In the data rows, 128 means zero.
Some points, each followed by its number:
[136 137 143  98 149 125 141 116 135 149 158 115 110 116 123 155  98 109
 121 131 124  98 124 112 106 123 133 155 152 129 109 105 138 141 104 127
 106 144 117 156 140 107 117 159  94 118 153 143 136 106 154 131 112 120
 138 114 128 132 154 122] 0
[ 97 110 105 193  58  60  85 178 139 144  97 163 145  98 154 125 128  78
 170 119  83 152 145 193 144  85 124  76 116 128 120 181  82 122 145 125
 187 123 174  75 108 122 161  96 118  80  66 139  93 130  65 138 155 222
  83 153 152  89 145 117] 1
[149  81 150 135 102 174 151 134 129 144 145 148 140 102 166 147 166 172
 147 121 146 155 127 135 104 179 107 121  91 112 109 146 148 114 157  98
 106 100  87 137  89 161 149 130 143 138 125  94 120 156  91 100 149 123
  78 145  94 125  99 167] 2
[105 146 141 108 145 115 137 116 165 132 138 112 142 126 116 122  94 112
 132 134 125  95 141 107 115 121 128 156 149 128 115 105 137 136 102 132
 112 145 123 149 140  96 111 151 101 143 152 148 140 106 154 136 112 122
 144 113 102 136 151 117] 3
[105  81 159 155 110 137  88 121 108 162  89 146 111 147 165 154 167 180
 110 140 178 178 103 137 111 186  66 112  64 139  86 159 149 115 188  68
 143  65 103  97  74  96 105 128 164 135  88 103 105 185  90 173 204 143
  91 150 107 134  74 178] 4
[131  80 166 147 121 133  82 120 151 121 113 153  95 129 163 154 155 176
 117 126 180 174 138 139 107 180  68 111  63 130  79 155 145 111 190  69
 148  59 112 102  78 106 100 135 152 173  92 119  96 186 105 190 199 129
 101 160 153 132  69 182] 5
[128 126  89 150 102 143 141 170 117 153 164 162 113 137 140 138 157 112
 122 152 103 154 134 161 153 110 177  90 122 156 161 163 124 144 136 154
 147 129 161 119 125 109 172 100 152  83 102 155  93 128 115  97 108 129
 114 165 153  97 124 121] 6
[137 124 146  95 142 143 160 122 121 131  45 135 156 103 140 114 104 119
 132 121 130 100 170 117  95 135 139 155 144 153 109 108 146 114 114 125
  97 139 107 169 127 109 131 160  92 148 157 102 123 114 149 118 109 113
 124 131  88 119 146 136] 7
[109 152 126 123 142 108 119 111 138 186 144  98  99  85 102  85 117 126
 122 139 124 117 112 106 141 114 118 140 149 145 136 105 126 137 107 141
 132 145 133 121 153 142 104 130 136 123 140 148 155 112 144 139 126 131
 156  93 123 153 141 107] 8
[140 138  96 145 125 141 137 148 119  84  95 135 186 182 120 128 150 131
 115 125 118 149 126 142 155 117 156 105 128 146 164 144 124 150 133 153
 147 133 151 115 133 141 150  93 161 124 115 103 126 133 124 103 115 119
 136 138 161 121 119 118] 9
[141  81 199 101 227 136 102   0  99 111 157 133 166 104 112 104  63 182
 157  74 200 112 136 176 116 136  62 126 106 117 121 163   0 134 160  48
  91  81 135  75 115  87  94  42  94  61 130  77  82 199 114 170 131 123
 132 132 156   0  61 167] 10
[135 147 135 107 146 114 128 114 148 126 149 104  82 150 111 106 101 117
 133 125 123  99  98 103 125 117 124 156 152 154 120  99 131 135 105 134
 117 148 129 139 146 176 105 150 105 149 146 162 151 105 154 139 118 126
 149 106 138 143 150 112] 11
[ 91 150 118 132 138 116 116 116 111 108 131 102 129 161  96 121 129 133
 114 146 128 121  81 112 155 116 126 128 138 108 148 113 122 129 116 148
 139 139 137 114 150 138 110 115 144 123 131 155 157 118 138 136 128 126
 150 101 162 150 133 105] 12
[147 124  88 162 100 132 143 174 133 149 115 168 136 126 144  92 158  99
 159 130  97 157 149 171 143 108 178  89 126 111 154 168 124 155 138 151
 153 130 163 121 120 147 176 106 143 109  98 120  87 129 109  99 109 141
 110 165 154  80 126 121] 13
[141  94 147 119 119 173 167 131 124 163 125 151  76 127 159 166 140 150
  96 113 135 133  94 133  96 160 126 134 111 139 111 133 146 153 139 108
  93 117  91 156 100 143 156 139 116 125 143 147 116 144 109  94 124 111
  98 148 173 119 119 159] 14
[111 126  89 150 109 144 143 165 121 122 129 159 127 114 136 136 164 114
 139 112 105 154 145 160 151 108 173  93 130 145 164 158 123  85 140 151
 146 131 161 122 123 115 169  99 154 117 103 143  99 133 117  96 108 129
 123 160 175  97 121 120] 15
[127 146 108 138 134 127 119 126  97 125 122 112 137 103 102 114 144 134
 151 125 126 136 137 121 159 114 137 116 134 155 156 126 120 123 122 151
 141 138 146 115 146  98 121 103 156 146 126 136 149 124 130 119 124 122
 143 112  96 143 121 111] 16
[161 133 144  99 143 131 148 120 118 122 142 120 124 158 131  92  99 112
  92 138 125  93 189 110 105 126 131 159 149 111 115 108 141 125 106 123
 106 142 113 160 140 164 121 158  92 142 151 124 130 109 153 128 110 116
 139 121 141 128 150 125] 17
[141 144  99 143 128 136 128 136 133 145 139 119 129 157 108 119 151 133
 135 127 121 141 128 129 156 120 144 111 132 110 165 133 118 127 129 153
 145 136 144 113 142  90 135 101 160 100 123 109 138 130 129 112 123 122
 138 125 127 132 114 114] 18
[128 133 144  95 141 133 156 121 120 140 142 130 134  90 135 128  94 111
 125 140 127  97 119 114  98 131 138 154 150 122 110 109 140 129 109 122
  97 142 109 159 133 132 127 160  88 128 156  84 125 112 151 123 106 117
 131 125 111 123 149 133] 19
[134 110  99 195  60  65  88 177 145 127 119 169 122 163 155 114 135  78
 191 170  81 157  94 192 146  88 131  75 115 133 128 183  87 103 142 127
 183 124 177  78 104 118 166  97 109  68  70 112  90 127  70 137 152 216
  85 154 149  80 150 119] 20
[137 111  99 185  63  73  95 182 151 136  90 170 142 151 153  97 135  74
 152 162  82 154 111 189 144  89 138  77 120 156 127 180  92 137 138 130
 178 127 175  83 112  73 166 103 117  86  72  87  85 125  75 127 147 211
  87 155 173  85 148 120] 21
[131 143  96 140 129 135 128 134 116 122 120 119 111 126 109 150 149 132
 162 121 123 142 123 125 159 114 144 108 129 145 161 132 118  85 127 151
 145 137 146 117 139 110 133 100 159  83 121 116 136 127 128 111 121 121
 141 122  84 136 116 110] 22
[169 143 106 143 126 129 122 125 152 137 102 117 130 140 110 113 149 135
 147 161 122 139  80 126 159 116 139 113 131 169 160 129 118 164 122 154
 146 139 144 114 141 127 125 100 156 127 122 175 145 127 130 117 123 120
 147 118 140 139 121 110] 23
[170 132  91 151 115 146 142 157 140 105 138 151 117 140 128  97 162 121
 125 124 107 150 152 151 156 114 171  97 125 104 164 153 122 103 133 154
 148 131 153 120 126 130 159  97 157  97 108 102 104 134 120  97 109 122
 127 149 138 106 116 119] 24
[198 146 108 137 137 124 121 123 116  65  99 109 141 129 101 119 138 135
 144  92 125 132 122 117 159 116 133 125 136  99 156 124 124 109 121 146
 139 138 144 114 146 122 120 106 154 152 130 103 152 125 135 126 122 121
 146 112 123 148 126 112] 25
[105 155 124 122 144 111 115 112 118 164 123 101 144 124 106 170 118 128
 162 137 126 116 113 106 147 114 122 138 145 160 138 107 126 136 108 144
 135 146 136 119 151 110 103 123 139 117 137 113 156 113 146 138 125 131
 151  97 155 155 138 103] 26
[138 104 148 110 123 166 167 133 133 101 134 148 122  83 157 136 130 139
 124 132 136 123 113 132  92 155 133 144 121 100 108 127 148 100 137 114
  92 122  92 162 103 166 154 148 107 149 144 109 117 136 121 101 120 110
 108 148 159 115 126 153] 27
[162 150 117 132 142 117 116 115 127 133 128 101 147 119 101 139 128 132
 137 126 124 124 118 109 153 113 123 133 136 106 142 116 120 126 117 145
 138 138 135 117 151 126 110 114 144 104 130 108 152 118 134 128 127 126
 151 101 125 152 130 109] 28
[118 152 133 116 148 108 122 110 105 122 104 103 128 124 107 132 103 121
 131 141 124 104 136 105 131 118 125 147 145 144 125 102 129 127 108 134
 121 143 129 131 154 102 104 142 116 143 143 167 153 107 149 141 120 126
 152 100 118 148 146 110] 29
[148 131 141  98 145 132 147 120 137 160 129 125 119 103 132 118 100 117
 106 133 124  97 140 113 101 130 135 157 146 133 110 109 142 133 110 122
  99 139 113 162 138 110 124 162  94 126 158 115 130 110 150 123 108 112
 137 128 112 126 149 128] 30
[129 108 151 100 129 159 165 128 126 138 164 142  98 146 152 166 118 129
  75 147 128 111 103 128  91 148 138 150 134 111 111 118 142 153 120 118
  92 130  97 169 118 112 151 158 102 113 154 160 118 126 130 105 112 102
 121 139 146 115 137 146] 31
New points follow, each followed by the numbers of its two nearest points above, looking only along the 6 directions in which the numbered points spread most, nearest first.
[144  81 150 140 101 176 143 136 146 134 110 149 109 152 168  94 170 175
 152 134 151 162  91 139 108 181  95 118  86 138 111 149 147 152 165  99
 114  97  86 124  83 161 152 125 157 162 116  94 122 162  81 111 157 127
  78 144  73 129  94 170] 2 5
[108 147 107 140 127 130 123 133 126 137 135 118 135 126 104 135 149 131
  96 108 121 143 125 125 159 117 141 110 131 182 161 131 117 120 128 150
 145 136 144 116 145 186 132 100 160  86 122 118 143 129 130 117 121 121
 142 120 119 138 125 112] 18 23
[122 122  82 161  91 125 136 180 121  91 134 176 146  76 146 156 153  95
 174 132  93 157 130 175 145 102 179  85 123 151 152 168 124 126 139 149
 155 131 166 117 117 151 180 107 142 132  91 138  82 121 107 102 111 151
 106 173 201  82 127 120] 13 15
[130 153 127 117 145 106 115 110 150 142 163 101 108 151 105 144 111 122
 138 100 125 108 133 107 141 116 118 145 144 132 131 105 128 192 104 138
 128 141 129 131 152 146 100 131 123 120 142 104 152 108 143 139 125 127
 148 102 126 151 144 109] 8 29
[170  77 150 147 101 169 132 134 182 125 106 150 120 142 171 148 176 186
 105 109 156 171 142 139 112 187  87 114  80 117 112 151 147 158 172  95
 124  91  81 117  77 141 147 121 161 155 112 146 116 162  73 117 172 135
  76 140 135 132  90 168] 2 5
[ 87 153 130 115 143 109 120 111 114  99 147 100 113 155 107 126 105 118
 127  93 125 106 113 105 135 117 124 145 146 123 130 105 131 126 108 137
 127 144 128 130 152 137 105 137 116 134 141 116 152 108 147 139 122 129
 154 101  87 152 146 110] 29 8
[113 152 130 120 142 104 121 110 101  55 112  97 136 137 104 143 105 121
 153 129 129 108 133 101 138 119 123 147 148 165 129 107 132 107 106 135
 127 147 132 130 149 153 101 139 118 153 140 133 155 105 148 141 119 126
 150 103 108 150 144 109] 29 26
[117  90 171 115 159 134  74 112 171 128 131 162 122 154 152 156 126 151
 115 158 211 151 116 145  88 149  94 119  71 126  73 150 123 119 205  69
 141  49 127 125  85 161  88 149 111 170 109 133  75 218 156 215 179  93
 138 201 153 127  49 190] 5 4
[148 102 147 110 124 168 168 136 107 124 145 149  83  89 156 136 131 142
 111 106 137 121 162 130  92 159 128 139 122  98 110 127 147 103 137 113
  93 117  93 157 108 140 153 146 109 126 145 103 117 139 120  99 122 105
 106 146 102 115 122 153] 27 14
[ 84 145 101 141 126 133 123 131 114 177 127 119 141 149 107 135 148 132
 178 105 125 142  75 125 161 115 143 113 130  98 157 132 117 142 129 151
 144 134 144 113 140 104 132  98 157 132 119 150 137 125 127 113 119 121
 144 122 142 137 119 117] 23 18
[123 152 133 113 150 112 126 111 128 135 182 103 117 141 111 156 108 116
  89 106 122 107 116 109 132 115 122 149 149 155 128 103 134 134 106 134
 121 145 128 133 149 125 103 141 115 114 145 170 154 106 147 143 122 127
 151 104 101 148 147 111] 11 8
[111 103 147 111 118 169 164 133 142 112 130 148 168 105 157 141 135 145
  36  79 139 126 119 130  92 163 126 137 115  60 111 130 144 104 137 111
  98 122  92 157 103 155 153 150 117 143 142 156 115 140 117 101 120 111
  99 146 154 115 124 154] 27 14
[138 150 131 117 141 112 121 111 153  89 118 100 125 123 108 136 106 123
 109 113 127 109  88 105 134 121 120 150 146 151 131 102 131 125 106 139
 129 146 129 130 150 145 102 139 117 129 148 146 153 109 149 146 119 127
 150 100 129 151 147 109] 29 8
[ 98 119  90 171  82 108 126 186 135 111 130 175 129  83 156 115 148  84
  97  71  83 152 145 186 140  95 164  84 124 121 137 174 115 108 136 142
 167 128 171 108 112  98 180 107 130 108  81 120  77 121  94 109 119 175
  96 173 151  82 139 117] 13 15
[115  81 150 139 101 175 146 132 125 148 133 148 112 139 165 156 168 177
 122 116 147 156 122 139 106 180  99 124  88 161 112 144 146 145 161  99
 113  98  86 130  85 125 155 132 154 156 122 129 117 161  84 105 152 125
  84 144 125 126  99 170] 2 14
[130 148 132 111 145 110 126 113 157  99 111 105 113 130 114 127  98 117
 145 120 122 103 127 105 128 117 125 151 148 127 120 103 137 145 105 134
 122 144 128 136 145 127 105 146 114 134 147 108 150 109 145 141 118 127
 147 101 128 144 148 114] 29 3
[114  86 150 129 105 182 157 134 161 147 174 152 125 117 168 134 158 166
 122 131 145 148 135 136 104 171 114 122  97  96 112 142 147 138 153 106
 108 106  82 141  93 118 155 132 137 138 127 110 118 153  95 101 145 120
  86 143  77 121 106 160] 2 27
[ 74 140 142  98 145 121 143 118 146 113 129 118 134 103 123 131  95 112
 101 152 126  93 115 108 106 123 132 159 150 132 109 105 142 154 104 127
 105 144 117 156 142 135 118 160  88 118 154 117 137 110 156 132 110 118
 139 118 121 128 149 121] 0 3
[160  90 148 126 111 176 163 137 137  93 112 153 138 170 162 162 150 158
 134  90 143 143 112 135  96 170 120 131 107 107 113 139 148 152 150 108
 106 108  86 146  93 121 158 138 132 175 134 139 119 151 101  99 134 113
  89 146 117 119 108 160] 2 27
[129 145 107 134 134 128 120 125 152 121 186 115 111 148  98 108 138 134
  74 169 124 134 152 121 160 119 137 112 130 136 161 127 120 128 122 153
 146 135 145 109 147 131 127 101 152  83 127 116 147 125 132 116 124 122
 145 115 145 146 126 112] 23 18
[ 60 110 148 100 131 163 166 128  95 151 130 145 139 150 154 159 122 130
 145 104 129 112 122 127  94 148 139 146 131 125 111 126 150 148 127 118
  90 126  99 166 113 163 152 157 103 140 151 113 116 132 133 103 111 107
 112 140 116 114 132 154] 27 31
[127 151 111 132 138 116 114 120 113 142 112 101 121 139 104  78 133 131
 123 134 127 126 165 115 157 117 127 122 136 126 152 120 122 141 117 146
 137 140 141 113 149 118 113 112 150 126 130 112 151 119 137 131 126 123
 151 105 108 150 127 108] 28 16
[145 152 122 124 142 110 114 111 138 153 133 101 155 149 104 120 117 124
 144 152 128 111 145 109 139 113 126 143 148 124 137 108 123 113 110 139
 129 144 134 117 154 168 104 125 132 109 140 122 155 114 143 139 126 128
 151 101 152 154 140 108] 26 28
[139  84 149 128 103 178 151 134 150 130 143 147 144 144 164 154 161 171
 115 118 148 156 107 134 103 179 108 125  92 124 111 145 149  84 158 100
 109  99  85 134  87 124 151 129 143 138 127 110 119 158  92  98 152 123
  84 145 114 122 104 167] 2 14
